128 stands for zero in the data rows.
Here is a table of points, one per row:
[117 145 120 103 142 137 114 105 169 157 153 129 127  92 111  99 111 120 157 128  94 116 157 130 119 157 121 141 138 106 141  90 131 121  96 152 135 174 102 116 118 156 149 102 104 167 181 146 139 150 127 156 129 175 124 154 181 149 161]
[137 162 148 123 120 124 131  96 127 145 127 105 127 143 129 113 124 220 118 115 117  96 107 108 107  91  90 110 130  67 122 154  96  78 176 125 114 116 135 135 146 136 134 146 139 128 141 134 153 117 148 136 114 161  92 133 147 132  79]
[144 169 154 144 106 118 116 152 120 120 123 100 127 143 102 157 116 111 110 117 106 113 118  92 124 105 111  95  97 118 138 146 112 103  90  94 136 132 104 108 100 220 118 119 141 120 122 125 109  95  79 139 128 110 140 152 129 139 155]
[114 149 141 118  98 143  93 113  98 118 167  97 124 122 144 141 102 148 143 109  76 113 148 138 122 156 136 141 138 151 145 168 142  95  94 141 135 123 119  96 118  85 122 129 116 158  85 190 132 131 150 100 125 126 151 109  96 135 130]
[111 136 140 168 150  87 136 106 132 105 159 142 114 138 133 134 163 107 124 122 130 146 111 111 102 185  95 107  94  92 129 113 136 106 104 118 114 101 112  96 190 100 113 137 106  96 104 132 129 149 100 116 125 109  90 114 154 106 163]
[ 89 106 110 205 102  91 108  97  96 101 112 108 190  78 107 126  93 118 127 127 129 135 135 106 154 163 147  92 123 143  96 137  78 151 155 139 147 164 129 156 121 126 151 130 124 115 125 140 133 148 123 134 135 142 113 144 118 121  98]
[127 161 145 129 150 161 127 173  98 154  45 114 139 120 134 146 149 143 135  99 184 131 126  95 133 160 138 133 154  96 129 114 108 113 104 168 105 156 101 116 136 100  95 117 103 110 148 157 104 113 147 130 118 119 158 124 122 129 134]
[186  81 144 107 115 122 129 149 134 127 126 117 135 111 123 115 126  82 130 143 131  90 106 135 117 210  99 105 140 104  98 116 101  85 172 115 118  75 145 126 122 147 141 123 131 147 127 127 129 109 159 110 117 133 147 152 112 144 158]
[108 104 116  97  92 111  61 109 203  96  95 123 119 119  99 146 136 106 106 117 134 109 134 124 135 108 147 143 142 130 151 132 120 139 144 161  72 146 151  62 163 151 158 144 141 125 137 125 140 130 139 121 116  89 127 109 118 108 109]
[136 158 134 160  85 150 144 170 138  92 154 156 107 116 152 104 155 123 100 112 144 131 132 128 120  87 187  93 100 124 119 117  99 121 123 116 114 111 144 124 132 115 126 157 134 149 140 143 142 171 168 140 169 145 159 173 168 170 146]
[119 115 125 108 119 141 163 123 173 131 123 115 142 128 157 139 125 154 145  14 131 173 135 136 165 168 153 142 115 135 120 119 157 126 146 113 131  98 121 140 116 158 116 116 140 132 125 120 158 141 117 129 149 118 108 122 112 124 114]
[153 149 184 112 141 169 127 116 123 103 115 143 138  94  95  98 101 119 103 143 159 145 131 141  74 134 159 160 126 116 170 168 130 131 144 135 157 127 153 141 114 115 138 103 131 127 116 133 146 113 104 170 134  84  89 128 119 121 131]
[124 100  92 108 139 109  96 129 104 125 144 115 142 154 120 121 136 169 194 144 179 150 165  80 102 128 132 122 128 144 140 119 171 147 127 120 124  89 152 133 122 140 167 135 148 100 128 165 140 140 126 158 138 125 168 152 147 127 124]
[153 139 144 143 150 140 134 133  83 125 166 158 134 123 157 171 145 151 139 127 169  86 116 139 171 135 137 134 125 140 116 126 156 124 124 125 156 140 131  95 130 150 185 129 129 141 154  85  94 171 141 155 123 106  99 101 105 126 125]
[141 128 122 115 151 100 144  87 132 154 105 103 115 130 138  95 110 115 128 138 100 108  95  99 111  91 217  79  99 126  92  98 125 124 117 102 115 110 102 114 125 103 137 116 129 120 149 137 133 120 123 152 143 134 138  65 101 124 162]
[119 117  98 111 149 103 120 109  92 148 127 165 126 116 132 102 133 140 112 111 135 150 109 182 161 120 142 147 159 153 142 148  72 136 108  87 120 100 155 106 147 158 142 118  68 123 119 153 108  78 106 125 136 132 137 129 154 153 106]
[154 117 137 136 132 121 112 136 131 124 109 122 120 160 101 115  90  80 167  92 139 103  92 143 147  66 124 148 165 133 145 137 128 101 140 136 142 142 134 168 157 133 123 137 124 121  84 149 116 188 117 134 124 165 114 142 128 117 170]
[144 129 135 130 133 118  98 120  99 142  92 141 159 132 156  91 106 152 110 148  94 168 161 152 138 125 134 143 124 133 118 113 119 124 100 136  96  86 174  93 125 134  69 106 156 120 123  94  74 177 129 124  85 138 110 142 130 123 134]
[154 117 119 147 135 125 130 116 125 127 108 145 140 142 140 107 124 152  89 134 136 183 161 164 145 108  88  57 179 134 152 140 156 163 145 167 125 119  65 130 135 143 149 144 138 181 125 148 106 107 125 117 122 120 112 115 119 146 163]
[149 116  96 135 133 144 158 127 127 102 100 148 101 160 163 161 140 147 156 158  95 155 138 146  43 147 148 151 124 158 114 119  65 122 146 159 148 152 114 147 141 175 138 129 112 144 111 127 131 151 121 126 123 111 137 116 121 102 115]
[148 146 138 142 132 169 139 123 160 100 133 111 102 154 114 108  93 157 119 132 140  98  94 138 118 146 100 108 134 152 106 117 124 201  88 116 107 115  98 102 122 106 125 122  98  95 112  97 135 139 117 124 123 163 140 159 103 118  99]
[133 116 136 139 165 142 153 124 111 117 138 130 166 117 117 155 116 110  98 109 110 120 125 101 112  88  65 208  88 117 115 105 102 185 167 107 102 109 100 103 101 122 127 134 140 122 129 154 134 147 146 130 137 142 161  89 140 166 151]
[117 119 100 124 158 120 125 144 144 128 140 155 113 125 162 155 134 124 130 161 131 110 107 145 159 115 120 116 101 134 125 138 121  97 136 211 108 103 106 114  72 111 108  83 155  89 120 142 147 118  99 142 169 138 103 153 117 138 109]
[154 131 175 140 110 131 157 135 141 145 174 111 123 106 160 110 141 131 159 176 131 149 106 123 162 129 151 143 129 143 129 154 169 166 163 147  78 149 132 149 123 165 115 126 103 109 133 155 111 134 116  85 117 109 130 106 156  85 109]
[105  46 141 129 140 166 151 193 116 155 177 149 151 134 110 149  97 142 126 101  78 132 112 109  97 121 139  90 151 130 142 132 129 115 128 131 105 166 140 102 145 101 108 128 121 125 144 111 114 108 124 139 118 128 115 126 148 125 131]
[145 149 151 172 137 126 125 136 161 128 114 186 122  93 151 128 137 135 164 127 101 123 130 106 131 104 111 157 141 145  72 112 160 135 134  98 158 131 131 116 164 108 126 114 160 140 133 161 135  71 126 141 116 123 130 168 110 106 122]
[140 123 110 115 141 137 158  91 149 152 112 138 120 114 137 153  98 106 115 133 128 115 144 137 140 141 111  96  71 148 183 156 153 133 140 119 154 126 131 152 168 126 106 140 123 105 142 146  90 132 186 159 134 120 161 152 129 110 108]
[ 75 139 139 129 126 167 126 121 164 130  93 152 153 140 141 101 171 113 173 145 125 115 127 138 110 120 114 102 121 148 129 132 146 113 162  90 146 140 118 123  93 118 126 137 103  95 123 114  95 144 111 102 102 110 117 112 116 195 107]
[166 173  36 148  98 167 117 160 143 158 158 115 168 121 123 144 148  89 140 127 128 122 150 133 120 104 120 123 142  88 117 142 117 153 113 121 130  88 131 139 124 112 107 120  98 132 119 104 135 112 116 158 108 117  99  92 127  97 113]
[142 133 100 168 117 129 118 131 126 181 107 127  92 138  90 115 159 156 109 117 117 112 124 133 122 158 109 152 116 179 127 150 145 134 130 112  82 153 152 173 125 113 145 111 153 128 154 123 125 141 119 116 176 105 111 124 131 141 168]
[178 155 131  84 157 112 157 128 160 123 140 131 144 145 125 133 139 115 108 123 125 171 136  94 138 116  89 101 117 129 101 112 117 103 104 122 129 193 195 129 101  91 159 125 116 136  96 123 104 130 116 105 158 134 144 124 119 121  98]
[132 129 151 128 141  92  93 170 103 115 107 129 130 107 141 125 120 120 144 117 126 120 137 219 106 124 106 105  84 120 128 101 161 128 122 108 104 158 120 150 127 121 123 141 134 134 140 108 174 124 114 133 146 142 167  97 134 114  90]
[ 80 145 122 151 202 163 127 121 118 149 125  88 119 138 132 130 127  74 109 129 130 150 104 132 108 110 127 122 145 126 116 162 143 121 106 130 136 106 164 129 120 161 156 142 148 151 162 124 165 133 151  83 113 134 132 157 115 102 128]
[112 137 105 107 116 124 116 113 136 155 144 148 173 141 136 165 162 153  74 168 128 145  61 147 136 161 161 148 178 116 148 108 150 125 130  88 135 167 109 136 117 130 110 140 159 132  83 139 158 145 147 154 117 143 158 144 134 116 144]
[122 126 133 145 137 111 157 140 149 132 145 126 119 150  36 137 122 144 122 171 150 155 165 147 164 121 138 149 126 158  81 128 144  69 138 132 151 109 107 114 126 119  90 149 107 132 144 125 151 139 134 138 115 110 149 112 126 135 110]
[125 104 139 146 114  92 155 124 125 116 104 124  81 114 142 147 113 114 140 149 120 121 159 107 128 117 115 124 211  94 166 114 130 131 103  75 140 114 113 125  90 113 120  94 131 115 132 111 138 161 153 109 168 101 121 118 144 131  88]
[118  98 131 115 107 117 116 115 109 128 110 133 106 115 141  91 124 110  92 113  91 122  88  88 134 126 113 159 125 124  96 129 159 126 104 184 148  99 109 170 125 116 149 173 110 139 125  88 120 137 108 160 131  92 165 138 162 148  95]
[101 121 163  96 137 119 114 155 156 139 153  98 123 130 148 129 155 144 155 149 131 143 129 130 165 135 103 130 128 160 154 141  33 156 128 116 169 112 115 157 150  90 131 139 161 139 164 115 126 141 107 146 125 115 136 118 121 105 139]
[ 76 175  84  72  85  91 181 181  81 116  97 102  90 108 119 100 115 122 133 144 115 135 123 130 141 137 109 138 117 142 133 130 157 158 175 137 151 144 142  79 144 120 153 137 137 132 100 116 134 129 135 139 126 136 101 138 130 122 148]
[120 158 143 150 130 148 112 131 130 148 156 112 121 128 111 141 108 133 124 137 127 124 126 130 137 122 149 136 132 124 166  28 128 135 138 167 170 109 158 159 167 148 138 119 138 103 100 104 126  87 132  72 139 119 124 102 117 168 130]
[136 130  86 113 172  94 124 138 118  78 167 114 100 110 128 109 151 132  96  93 127  90 158 110 112 153 169 144 167 136 155 138 147 134 153 131 138 162 124 153 116 123  88 142 141 117 149 126  99 112 104 116  71 147 134 128 107 145 121]
[123  94 152 157 101 111 145 138 141 152 117 151 152 185 144 108 143 132 114 128 145  84 163 131 134 129 135 150 110 116 158 129 123 141 111 150 172 133 163 113  72 128 133 163 104 128 124 132 158  87 137 112 117 146 115 124 118  77 156]
[123 141 153 126 116 116 146 113 132 119 132 133 152 181 140 168 119 101 163 154 137 143 166 137 148 144 168 165 136  97 130 186 136 140 122 137  76 134 128 154 161 117 159 132 146 131 134  81 132  87 126 133 125 169 134 139 118 182 137]
[117  91 140  99 138 157  93 117 107 136 111 129  92 118 104 155 151 128 129 142 155 130 143  97 133 122 154 123  81 131 118 110 135 136 132  90 118 116  95 136 118 115 117 145 118 192  82 120 105 121 114 104 139 168  80 142 137 106 102]
[ 97 126 115  95  90 126 144 101 109 109 162 146 133 119 117 102 112 122 134 107 163 123 126 144 116  89 108 129 109 112 112 108 105 100  93 119  94 138  95 172 109 121 132  83 143 119 125 109 120  99 168  97  83  85 127 144 116  93 151]
[124  86 112  98  78 146 100  81  96  85 122 104 116 136 127 147 150 124 128 139 145 135 106 137 128 114  98 129 131 117 102 151 150 147 116 144 182 153 170 136 150 146  67 111 128 125 176 133 141 110 132 120 159 149 120 108 132 147 156]
These points spread out most along one direction. How many in every 100 of the points above lie lower along it than each point below? Round to a whole number. More than half of the points above lie lower than the first one.
[118  98 131 115 107 117 116 115 109 128 110 133 106 115 141  91 124 110  92 113  91 122  88  88 134 126 113 159 125 124  96 129 159 126 104 184 148  99 109 170 125 116 149 173 110 139 125  88 120 137 108 160 131  92 165 138 162 148  95] 65
[ 76 175  84  72  85  91 181 181  81 116  97 102  90 108 119 100 115 122 133 144 115 135 123 130 141 137 109 138 117 142 133 130 157 158 175 137 151 144 142  79 144 120 153 137 137 132 100 116 134 129 135 139 126 136 101 138 130 122 148] 7
[132 129 151 128 141  92  93 170 103 115 107 129 130 107 141 125 120 120 144 117 126 120 137 219 106 124 106 105  84 120 128 101 161 128 122 108 104 158 120 150 127 121 123 141 134 134 140 108 174 124 114 133 146 142 167  97 134 114  90] 70
[120 158 143 150 130 148 112 131 130 148 156 112 121 128 111 141 108 133 124 137 127 124 126 130 137 122 149 136 132 124 166  28 128 135 138 167 170 109 158 159 167 148 138 119 138 103 100 104 126  87 132  72 139 119 124 102 117 168 130] 43
[119 117  98 111 149 103 120 109  92 148 127 165 126 116 132 102 133 140 112 111 135 150 109 182 161 120 142 147 159 153 142 148  72 136 108  87 120 100 155 106 147 158 142 118  68 123 119 153 108  78 106 125 136 132 137 129 154 153 106] 20
[122 126 133 145 137 111 157 140 149 132 145 126 119 150  36 137 122 144 122 171 150 155 165 147 164 121 138 149 126 158  81 128 144  69 138 132 151 109 107 114 126 119  90 149 107 132 144 125 151 139 134 138 115 110 149 112 126 135 110] 46
[112 137 105 107 116 124 116 113 136 155 144 148 173 141 136 165 162 153  74 168 128 145  61 147 136 161 161 148 178 116 148 108 150 125 130  88 135 167 109 136 117 130 110 140 159 132  83 139 158 145 147 154 117 143 158 144 134 116 144] 17
[105  46 141 129 140 166 151 193 116 155 177 149 151 134 110 149  97 142 126 101  78 132 112 109  97 121 139  90 151 130 142 132 129 115 128 131 105 166 140 102 145 101 108 128 121 125 144 111 114 108 124 139 118 128 115 126 148 125 131] 76
[ 89 106 110 205 102  91 108  97  96 101 112 108 190  78 107 126  93 118 127 127 129 135 135 106 154 163 147  92 123 143  96 137  78 151 155 139 147 164 129 156 121 126 151 130 124 115 125 140 133 148 123 134 135 142 113 144 118 121  98] 26
[153 149 184 112 141 169 127 116 123 103 115 143 138  94  95  98 101 119 103 143 159 145 131 141  74 134 159 160 126 116 170 168 130 131 144 135 157 127 153 141 114 115 138 103 131 127 116 133 146 113 104 170 134  84  89 128 119 121 131] 33
[124 100  92 108 139 109  96 129 104 125 144 115 142 154 120 121 136 169 194 144 179 150 165  80 102 128 132 122 128 144 140 119 171 147 127 120 124  89 152 133 122 140 167 135 148 100 128 165 140 140 126 158 138 125 168 152 147 127 124] 15
[142 133 100 168 117 129 118 131 126 181 107 127  92 138  90 115 159 156 109 117 117 112 124 133 122 158 109 152 116 179 127 150 145 134 130 112  82 153 152 173 125 113 145 111 153 128 154 123 125 141 119 116 176 105 111 124 131 141 168] 39
[154 117 119 147 135 125 130 116 125 127 108 145 140 142 140 107 124 152  89 134 136 183 161 164 145 108  88  57 179 134 152 140 156 163 145 167 125 119  65 130 135 143 149 144 138 181 125 148 106 107 125 117 122 120 112 115 119 146 163] 9
[166 173  36 148  98 167 117 160 143 158 158 115 168 121 123 144 148  89 140 127 128 122 150 133 120 104 120 123 142  88 117 142 117 153 113 121 130  88 131 139 124 112 107 120  98 132 119 104 135 112 116 158 108 117  99  92 127  97 113] 72
[124  86 112  98  78 146 100  81  96  85 122 104 116 136 127 147 150 124 128 139 145 135 106 137 128 114  98 129 131 117 102 151 150 147 116 144 182 153 170 136 150 146  67 111 128 125 176 133 141 110 132 120 159 149 120 108 132 147 156] 11
